In the rows, 100 means zero.
Rows swapped in pairs by one turn or mirror: which row each one swaps with
The rows were stretched afterwards, more along some directions than others.
visus: 74; 103; 95; 120; 88; 118; 94; 107; 115; 81; 105; 100; 112; 103; 98; 122; 93; 85; 99; 128; 103; 94; 91; 112; 97; 108; 84; 108; 92; 84
nedo: 92; 114; 95; 131; 96; 128; 113; 99; 106; 85; 92; 95; 119; 79; 91; 112; 91; 80; 99; 132; 107; 106; 96; 104; 89; 103; 82; 106; 87; 102
feraf: 105; 119; 96; 82; 112; 118; 109; 84; 87; 81; 102; 122; 94; 91; 80; 92; 108; 104; 85; 115; 101; 101; 123; 84; 120; 111; 110; 112; 91; 97
tekin: 101; 91; 128; 94; 73; 108; 106; 105; 110; 99; 84; 105; 133; 107; 113; 117; 82; 101; 115; 112; 98; 84; 101; 76; 103; 102; 98; 128; 99; 86
Nem: 107; 83; 95; 120; 93; 105; 124; 107; 90; 78; 80; 91; 113; 100; 96; 111; 92; 70; 115; 109; 89; 83; 101; 116; 104; 108; 111; 101; 124; 85
lop: 98; 91; 93; 103; 100; 124; 98; 88; 101; 96; 100; 95; 104; 80; 77; 93; 90; 90; 94; 94; 101; 91; 117; 96; 115; 103; 86; 102; 104; 98
rabi: 97; 108; 112; 115; 114; 101; 99; 102; 84; 100; 80; 93; 92; 88; 111; 122; 91; 93; 82; 127; 97; 72; 113; 104; 95; 109; 86; 87; 105; 102
dide: 102; 123; 88; 113; 105; 126; 108; 106; 98; 66; 75; 101; 118; 90; 78; 108; 109; 93; 98; 112; 106; 102; 94; 102; 107; 106; 89; 92; 84; 77
fadal: 113; 116; 103; 103; 112; 107; 98; 103; 91; 91; 89; 90; 116; 93; 101; 124; 95; 124; 86; 100; 94; 72; 107; 88; 115; 96; 90; 79; 97; 125
datep: 93; 96; 109; 118; 85; 123; 104; 113; 95; 88; 84; 116; 130; 103; 100; 120; 94; 88; 118; 123; 102; 90; 98; 93; 119; 120; 98; 86; 92; 104
bidu: 95; 88; 108; 123; 89; 95; 92; 101; 89; 104; 105; 85; 122; 116; 110; 123; 93; 93; 91; 100; 91; 84; 89; 115; 95; 100; 76; 80; 83; 112
lor: 103; 98; 103; 88; 91; 108; 129; 110; 92; 81; 95; 121; 89; 118; 92; 107; 103; 78; 106; 102; 100; 75; 97; 82; 116; 106; 114; 113; 105; 76
nizi: 119; 87; 87; 111; 80; 124; 111; 87; 94; 116; 83; 93; 125; 87; 90; 98; 94; 89; 96; 86; 101; 90; 97; 105; 93; 104; 101; 116; 88; 110
zeza: 94; 111; 95; 101; 104; 122; 128; 101; 105; 59; 105; 99; 99; 94; 66; 116; 99; 78; 91; 119; 89; 97; 104; 110; 103; 106; 101; 103; 100; 98
tesot: 102; 112; 104; 123; 106; 109; 107; 99; 93; 96; 87; 81; 93; 94; 81; 129; 80; 112; 82; 114; 123; 75; 120; 94; 114; 97; 80; 94; 109; 90
belaf: 116; 118; 93; 115; 105; 114; 93; 84; 88; 101; 108; 88; 98; 89; 101; 108; 93; 99; 65; 114; 110; 103; 112; 112; 102; 83; 84; 115; 98; 107
fip: 97; 122; 97; 86; 88; 118; 99; 94; 106; 80; 111; 127; 95; 101; 80; 108; 108; 79; 94; 125; 113; 122; 102; 108; 99; 95; 99; 120; 90; 63
Futi: 103; 114; 99; 103; 111; 98; 100; 103; 87; 82; 89; 127; 129; 110; 130; 115; 115; 99; 83; 118; 86; 76; 89; 96; 101; 110; 76; 83; 87; 88
liru: 83; 94; 84; 101; 86; 114; 115; 106; 113; 78; 98; 88; 109; 110; 93; 100; 95; 81; 103; 101; 106; 120; 105; 115; 112; 98; 124; 121; 106; 104
tad: 111; 101; 98; 74; 94; 107; 116; 106; 88; 99; 97; 119; 110; 102; 92; 99; 105; 91; 95; 92; 86; 90; 97; 81; 103; 109; 106; 100; 77; 104
Dil: 99; 105; 94; 100; 106; 103; 103; 88; 89; 82; 97; 91; 105; 107; 121; 104; 99; 83; 93; 103; 83; 84; 94; 107; 104; 92; 74; 95; 94; 111
vefem: 94; 93; 89; 99; 89; 104; 99; 94; 87; 68; 83; 100; 116; 107; 111; 79; 101; 69; 111; 94; 80; 111; 102; 121; 111; 99; 91; 100; 109; 93
zedos: 91; 108; 97; 99; 111; 122; 93; 78; 99; 93; 102; 105; 108; 100; 94; 96; 98; 92; 103; 106; 96; 122; 91; 127; 103; 99; 89; 107; 91; 102
Dif: 113; 90; 121; 103; 92; 110; 116; 94; 92; 71; 95; 98; 114; 106; 75; 107; 90; 61; 113; 100; 78; 91; 99; 111; 104; 108; 80; 106; 109; 86
Bamil: 116; 115; 99; 105; 113; 94; 107; 94; 75; 114; 84; 102; 124; 109; 117; 108; 104; 99; 93; 106; 98; 94; 100; 116; 104; 95; 96; 102; 93; 108
fel: 103; 118; 125; 116; 104; 112; 84; 91; 90; 113; 80; 97; 118; 92; 118; 121; 83; 119; 91; 125; 113; 82; 111; 87; 113; 101; 77; 95; 92; 90
vok: 103; 119; 109; 73; 96; 111; 113; 107; 100; 73; 98; 123; 128; 109; 95; 106; 117; 89; 102; 118; 110; 111; 93; 99; 110; 99; 88; 104; 89; 86
zeva: 107; 116; 112; 112; 113; 87; 123; 99; 93; 86; 94; 88; 135; 120; 116; 120; 101; 104; 102; 116; 101; 71; 86; 99; 89; 104; 78; 90; 97; 119
riv: 101; 105; 107; 89; 107; 120; 121; 112; 104; 83; 91; 124; 143; 90; 96; 115; 106; 76; 91; 125; 81; 92; 104; 97; 101; 121; 108; 116; 87; 107
kena: 108; 92; 86; 94; 82; 106; 112; 105; 97; 82; 110; 94; 126; 105; 88; 99; 95; 73; 107; 87; 88; 97; 79; 122; 98; 92; 96; 115; 94; 102
Gusi: 90; 127; 108; 106; 106; 129; 110; 69; 97; 98; 97; 98; 139; 92; 89; 109; 101; 83; 100; 141; 107; 96; 83; 117; 91; 112; 78; 121; 81; 108
goko: 105; 122; 117; 123; 105; 113; 113; 90; 94; 111; 82; 89; 106; 91; 87; 125; 92; 107; 86; 118; 118; 83; 124; 91; 97; 105; 79; 103; 93; 104
veku: 108; 115; 86; 88; 102; 94; 102; 115; 89; 83; 97; 103; 103; 99; 107; 106; 104; 82; 72; 105; 94; 104; 99; 100; 93; 82; 78; 105; 86; 98
bof: 88; 118; 98; 100; 103; 98; 119; 111; 110; 77; 116; 93; 93; 115; 92; 129; 110; 89; 93; 104; 105; 102; 101; 104; 90; 88; 85; 104; 92; 95
Garid: 115; 103; 109; 97; 107; 105; 106; 84; 76; 89; 88; 106; 122; 98; 78; 98; 82; 76; 97; 101; 88; 101; 119; 92; 117; 93; 88; 95; 101; 99
vek: 105; 122; 94; 120; 110; 121; 112; 75; 82; 94; 90; 96; 112; 104; 91; 128; 91; 100; 106; 101; 88; 75; 104; 111; 82; 115; 99; 95; 84; 115
mir: 88; 91; 79; 106; 92; 116; 123; 105; 97; 90; 105; 106; 120; 110; 100; 107; 102; 77; 92; 92; 85; 111; 98; 113; 109; 102; 118; 124; 77; 107
Vof: 73; 113; 93; 127; 83; 119; 109; 110; 121; 83; 96; 97; 122; 108; 94; 118; 106; 93; 93; 131; 117; 120; 96; 109; 97; 95; 88; 116; 85; 90
samag: 93; 123; 97; 125; 118; 128; 111; 81; 86; 100; 81; 104; 123; 89; 90; 131; 90; 101; 94; 143; 111; 97; 116; 105; 107; 108; 105; 105; 101; 110
zeme: 110; 121; 94; 86; 115; 108; 96; 90; 75; 92; 87; 126; 133; 106; 97; 112; 109; 88; 88; 114; 96; 115; 110; 116; 103; 99; 98; 101; 91; 101
zali: 105; 101; 103; 84; 96; 104; 116; 106; 104; 69; 84; 111; 124; 106; 85; 87; 110; 79; 114; 106; 85; 81; 82; 97; 99; 114; 111; 92; 90; 91
Ganok: 89; 95; 112; 105; 73; 118; 96; 104; 116; 72; 103; 89; 115; 103; 92; 104; 96; 82; 104; 102; 95; 99; 92; 103; 100; 97; 81; 112; 81; 86
dus: 101; 134; 98; 91; 101; 124; 103; 93; 96; 77; 98; 105; 118; 80; 88; 117; 102; 98; 95; 141; 109; 117; 101; 107; 103; 92; 97; 108; 88; 103
pib: 77; 92; 85; 98; 89; 125; 109; 106; 108; 103; 106; 108; 136; 102; 109; 106; 107; 95; 99; 105; 101; 119; 95; 105; 114; 104; 106; 118; 76; 121
Risa: 95; 99; 104; 114; 84; 123; 98; 93; 108; 110; 98; 79; 139; 102; 98; 124; 106; 97; 107; 115; 103; 77; 74; 109; 91; 99; 69; 109; 87; 111
nizum: 80; 116; 114; 107; 108; 108; 88; 85; 96; 103; 90; 119; 120; 113; 120; 116; 100; 101; 99; 111; 96; 110; 112; 105; 105; 105; 75; 88; 71; 108
lan: 113; 107; 95; 101; 111; 97; 102; 105; 87; 83; 90; 96; 97; 103; 97; 119; 95; 102; 93; 80; 86; 78; 122; 93; 114; 92; 96; 78; 103; 108
Mim: 111; 109; 76; 103; 102; 108; 121; 100; 94; 105; 91; 92; 116; 88; 83; 101; 91; 73; 90; 104; 104; 108; 94; 125; 87; 96; 123; 122; 95; 104
Dibu: 98; 122; 93; 93; 101; 115; 95; 80; 85; 108; 110; 107; 119; 103; 87; 102; 94; 78; 81; 115; 101; 138; 110; 127; 88; 88; 101; 123; 78; 106
fef: 108; 103; 111; 83; 105; 111; 90; 86; 93; 113; 91; 113; 122; 75; 91; 98; 84; 95; 118; 101; 98; 118; 112; 104; 114; 95; 87; 102; 87; 96
devig: 96; 95; 94; 123; 92; 113; 106; 114; 103; 113; 82; 75; 126; 95; 97; 127; 82; 94; 101; 120; 122; 99; 109; 96; 112; 96; 100; 107; 110; 116
tol: 117; 87; 90; 102; 86; 111; 119; 92; 98; 85; 102; 102; 126; 113; 76; 97; 95; 73; 122; 81; 86; 107; 96; 115; 89; 98; 99; 111; 103; 95
tapev: 109; 87; 118; 124; 84; 110; 104; 93; 100; 93; 83; 93; 125; 113; 95; 116; 94; 97; 121; 115; 117; 70; 100; 91; 105; 111; 82; 97; 124; 87
lemo: 104; 95; 101; 102; 111; 115; 111; 94; 91; 136; 80; 100; 138; 74; 107; 108; 95; 90; 96; 106; 99; 95; 92; 102; 106; 105; 89; 96; 85; 118
raz: 110; 84; 94; 107; 80; 109; 105; 98; 99; 97; 85; 102; 121; 113; 95; 104; 95; 80; 133; 99; 107; 93; 96; 104; 99; 95; 112; 113; 117; 75
bopuz: 110; 116; 104; 103; 109; 108; 123; 94; 82; 113; 91; 107; 113; 104; 107; 127; 91; 78; 79; 113; 99; 83; 100; 109; 110; 101; 80; 115; 87; 86
komek: 99; 105; 99; 88; 96; 117; 101; 97; 100; 79; 117; 120; 67; 94; 88; 107; 110; 89; 97; 105; 96; 85; 114; 100; 101; 101; 111; 123; 111; 78
Zonis: 109; 84; 88; 140; 95; 102; 116; 114; 92; 128; 65; 83; 142; 99; 116; 113; 95; 92; 107; 91; 107; 88; 81; 105; 84; 103; 82; 92; 99; 112
rik: 110; 122; 109; 98; 114; 118; 127; 76; 92; 100; 82; 125; 133; 99; 109; 103; 91; 103; 108; 118; 113; 81; 91; 93; 103; 115; 107; 123; 98; 95
rol: 97; 105; 104; 100; 94; 131; 110; 114; 114; 89; 89; 121; 125; 98; 92; 115; 109; 99; 119; 124; 117; 88; 77; 83; 114; 108; 103; 108; 100; 90
zukud: 99; 121; 115; 98; 114; 99; 106; 96; 104; 86; 103; 97; 117; 103; 88; 128; 95; 119; 107; 112; 114; 91; 116; 79; 113; 93; 90; 87; 97; 105
filit: 111; 95; 92; 115; 103; 116; 113; 106; 99; 87; 76; 124; 137; 106; 112; 114; 107; 86; 114; 95; 93; 80; 87; 94; 96; 112; 102; 108; 107; 96
seba: 103; 125; 105; 100; 103; 130; 81; 70; 84; 108; 98; 111; 112; 85; 85; 114; 86; 90; 101; 136; 102; 118; 102; 114; 103; 97; 93; 122; 94; 87
Fipul: 114; 109; 124; 107; 113; 101; 117; 80; 91; 108; 86; 97; 109; 98; 95; 117; 79; 77; 107; 116; 88; 66; 98; 113; 93; 113; 85; 105; 105; 88
Laru: 114; 100; 115; 120; 115; 97; 101; 91; 88; 82; 97; 85; 124; 117; 86; 118; 88; 88; 107; 95; 91; 86; 106; 115; 94; 98; 68; 81; 103; 108
zive: 100; 89; 100; 116; 85; 114; 108; 104; 109; 75; 82; 120; 131; 108; 95; 114; 90; 85; 126; 92; 86; 89; 92; 101; 100; 118; 113; 98; 109; 91

lan is swapped with pib
Dil is swapped with lemo
Nem is swapped with dus
belaf is swapped with bidu
dide is swapped with tekin
fadal is swapped with mir

